Each row is where one point has got to under a steady rotation. How many ticks took it there?
The counts run from 0 to 434.
[-19  16  26  -3  -3  -9   9 -18  27  -1  -9  -3 -26  -6 -26 -12  13 -11
  -8   1  -8 -12  24 -11   0 -20  14  -3 -22  -2  15 -17   7   6 -36  21
  12 -12   4  -6  12  14] : 289
[ 30  17  18   5 -27  -1  -7 -13  29  -1   3 -17 -25  -1  11   9 -15  12
  21  14   1   5  18 -24  10  -4  -7  19 -28   2  19   5  14  -4 -29  10
  20  -3  -4   8   2   9] : 335
[ 16  12  -5   6   6 -20 -19   7  -6   2 -10 -19  -3  -2  -4 -15  -2  34
   4 -16  10 -14  -8 -10  14  28   5  29 -15 -16 -24   1 -15 -18 -16   8
   7  13 -21 -16  -3  23] : 174
[ 27  -7  -8  11  -5  18  10   9  14  12   6  27   9 -13   1 -16  -3  -9
  19  -2  -9  12  -7  -7  18 -12 -18   5  10  18  24  -2   7 -12  14 -28
 -27 -22  15  19 -10 -16] : 300
[ -3  12   2   6  -7   9  -8  19  14  -9 -12  -3  12  -5 -10 -22  16   4
  20   4   3 -36   4  -3  21 -24   9 -14   7  26 -17 -13  -6 -24 -18  -7
 -25 -14  13   7  19  -2] : 160
[ -9  -9  20  12  27 -10  -6   8 -39  18  15  14  13  15  -5 -33  -6   5
   4 -23   3  25 -18   7 -19  23   2  -9   9  -3   0   3 -16   1   9 -20
  -6  20   2   3 -12  -5] : 411
[-10  20  -4 -22   7   2   9 -17   4 -12  27  -1  13   4   1   4  11  -8
 -12  20  13 -12  -4   1  -4 -39  22   0  -2  24   3 -23   2  35  -1   0
  -9   2  15  24  19  11] : 391
[-20   7   0   2  -5   2  13  -5  -4   5 -24  -8  -5 -22   0  28   7  24
 -19 -20  22  29  -9  11 -11   1  13  29 -15   8   6 -11  16  18   6  20
  24   1  -5  -6 -19   0] : 377
[  7   1 -36  -4  -6 -17  12  16 -12 -16   1 -18  19 -20 -12   0   9   3
   8  -5  16  12 -19  -5  -3   3  29  16  11   4 -37  -1  -5   6  27  -6
  -4 -17  -5  15   7   7] : 167
[-39  16  26   7  -6   1 -18   8  -3 -18 -20 -37  -2  18   5   8   9  25
  -1  -3  16   6  -4   7  -1  -3  16 -14  -4  -2 -29   7  -5  -8 -18  20
  12  15  -2  -1  -4  -1] : 131
[ -6 -15 -24  -4  18  15  -7   0 -31  -7  -1  12  29   6   3 -13 -12 -15
 -20   7  -5   8  -6  28   1   0 -11 -22  26  10 -15  11 -13   7  35 -24
 -17  10  11  -9 -20 -15] : 69
[-14   9   9 -12 -21  36  20   4  16 -11   1 -11  -5 -13  16  19 -11 -13
  -4  17 -14  24  31  15 -18 -23 -12  -1  -5  24   1  13  -2  11  16   1
   9  -9  23  23  -3 -12] : 53
[-16   7  -2  10 -11   7   9  -1 -11 -13 -31  -8   4 -14   8  30  11  26
 -14  -8  27  34 -22  15  -1   1  12   7 -10  10  -9   2  27   5  13  18
  17   1   7   0 -17 -11] : 327
[-17  10  27   4   4   4  13  -2 -21   5 -14  -4   4  -7  13  18  10  33
  -6  -4  36  30 -26   8 -13  -2  19  -2 -18  26  -3  -9  15  11  -3  16
  14  15  16  12  -4  -8] : 232
[ 31   6  12   7  -9  19 -10  17  17   3  13  10  11  -3   3 -27  -5  -3
  33   0 -14  -5   2 -11  20 -17 -12  -1   3  34  11   1  -4 -15  -5 -22
 -21  -5  19  24   2  -5] : 205
[-24   5  13   0  -5  21  -2 -12  28  -7 -14  -1 -22   8  -7   4  -3 -26
 -17   7 -24   8  33  22  -8 -23 -24 -13   7 -14  23   3   2  -1  -2  11
   1 -16  -4 -15 -13  -4] : 243
[  4   6 -17  -3   1   3 -25  11  -8 -28  18 -29  21  24   3  -8 -18   0
  21   7   5  21 -24  -9   4   5   3  11  17   1 -30  18 -14   4  27 -24
   0  13 -16  12 -15   5] : 408
[ -8  11   4  -9  -4  -5  12 -38   0  -9 -15  18 -15  -2 -23  -7   8  -8
 -11  31   7 -11   2   8  -2 -24   4 -17 -16  14  13  -2  14   9 -22  22
  14 -13  20  -1  17   3] : 49
[ 22 -10  -1  10  -6   3  22  -8  -5  33   8   5 -24  -4  29  28 -21  -1
   8  17  11  15  13  -3 -19  20 -11  -9 -17  -1  24  11  18   0   3  12
   9   2  -7  16   5 -12] : 235
[-23  19   0 -12  11  -7   5 -27  22 -17  11  -7  -6   7 -26  -5  15 -34
 -17   2  -2   1   9   6  -4 -32  10   8   2  -4  23 -15   7  34   4   5
   2 -17   1  -3  -1  16] : 245
[-16   5  12   2  11  -6  13  -8   5  16  -9   1 -14 -16  -1  13   6  17
 -25 -32  10  25   1  10 -21   4  11  31 -10 -10  28 -17   7  24  -4  16
  11   2  -7  -8 -17  15] : 427
[-31  21  16  -3   9  -8 -19  -3  -8  -9 -14 -29  -5  19   2   3   6  30
 -10  -1  16 -15   1   9  -5  13  11  -5 -10 -16 -24   0 -12  -2 -24  20
   8  23 -15 -23   2   6] : 130
[-16  -9  -6   5   6 -22 -10 -16 -12  -1 -17 -16 -22  21 -16  -1   1 -24
   1  11   1   1  10  -5 -17  24   5 -21  -7 -41 -17  24  -1 -13  -1  14
   8 -19 -32 -13   6   1] : 33
[-17  -2  -1  22 -13  17   1   4  -4  -7 -37 -20 -13   5   4  26  12  11
   5  13  18  19  -4  10   7  -6  -1 -35   4  -4 -22  19  24 -29   6  11
   3 -11  -7  -4  -1 -28] : 372
[-17  26 -13 -15  -9 -14   5 -30  25 -20  -6 -11 -11  -7 -25  -2   4 -18
 -17  13   4  -7   6   3   9 -31   8  16 -13  -5  11 -15  15  25  -7  15
  20 -20  -5 -12   2  20] : 195
[-10  -5  -5   1   4 -29   6 -25 -28  12 -19   4 -18   6  -4   1  11   0
  -2  18  21 -24  -3  -2 -13  14  18 -31 -15 -17  -8   9  11  -8 -17  24
   5  -3 -12 -12  21  -1] : 419
[-22  -1  14  -5  21 -10  -2  11 -25   2   7   0  18   0 -18 -36   3   1
  -1 -30  -4  21 -10  -2 -23  15  21   3   7   4 -23   1 -27  14   8 -18
   4  16  -3   2  -9   8] : 361
[  9   3   9   7  15   6 -15 -19  22  23   2  15 -17  20   3  -3 -16  -9
 -17   3 -18  -9  17  16  16  -7 -36  11  -9  -9  52   1   5  -4 -23   3
   4   3  -9 -22 -17   3] : 432
[ 13  12  23   0  -9  27  -6  19  23   4  25  -3   8  -5  12 -14  -6   1
  21  -9 -15  20   8  -4   3 -19 -10  23   5  30  17  -4 -11   0  -7 -21
 -12   6  25  26 -10  -3] : 154
[ -5  -9 -17  -3   1   8   9  25 -10   3  15 -26  10   7  14   1 -18 -11
  -6   2 -10  15  16   7 -26  20  -6   2  19 -11 -34  22 -25   2  31 -10
  -9   2 -12  10  -9   0] : 264
[  4  23   6  -1 -14   2  -1 -20  14  -4  -2  -7  -8   1   8  18  10  15
   2  35  26 -29  -7   3  18 -27  10 -11 -25  13   9 -12  17   4 -25  18
  10   4   9   2  25   8] : 0
[ -9  -5 -12  -9  11   5 -10   8 -22  -9  10 -16  16  18   6 -19 -26 -13
 -16   3 -13  18   9   8 -17  14  -9  -2  16 -11 -28  25 -20   5  24 -13
   4  21  -6  -7 -20   7] : 359
[  0  19 -14  -9  14  10  11   5  18   6  26   4  25  -4   3  11  11   1
 -14 -11  11 -13 -16   6   3 -32  17  31  13  17  21 -28   0  34  11 -12
 -21   8   1   7   3  17] : 297
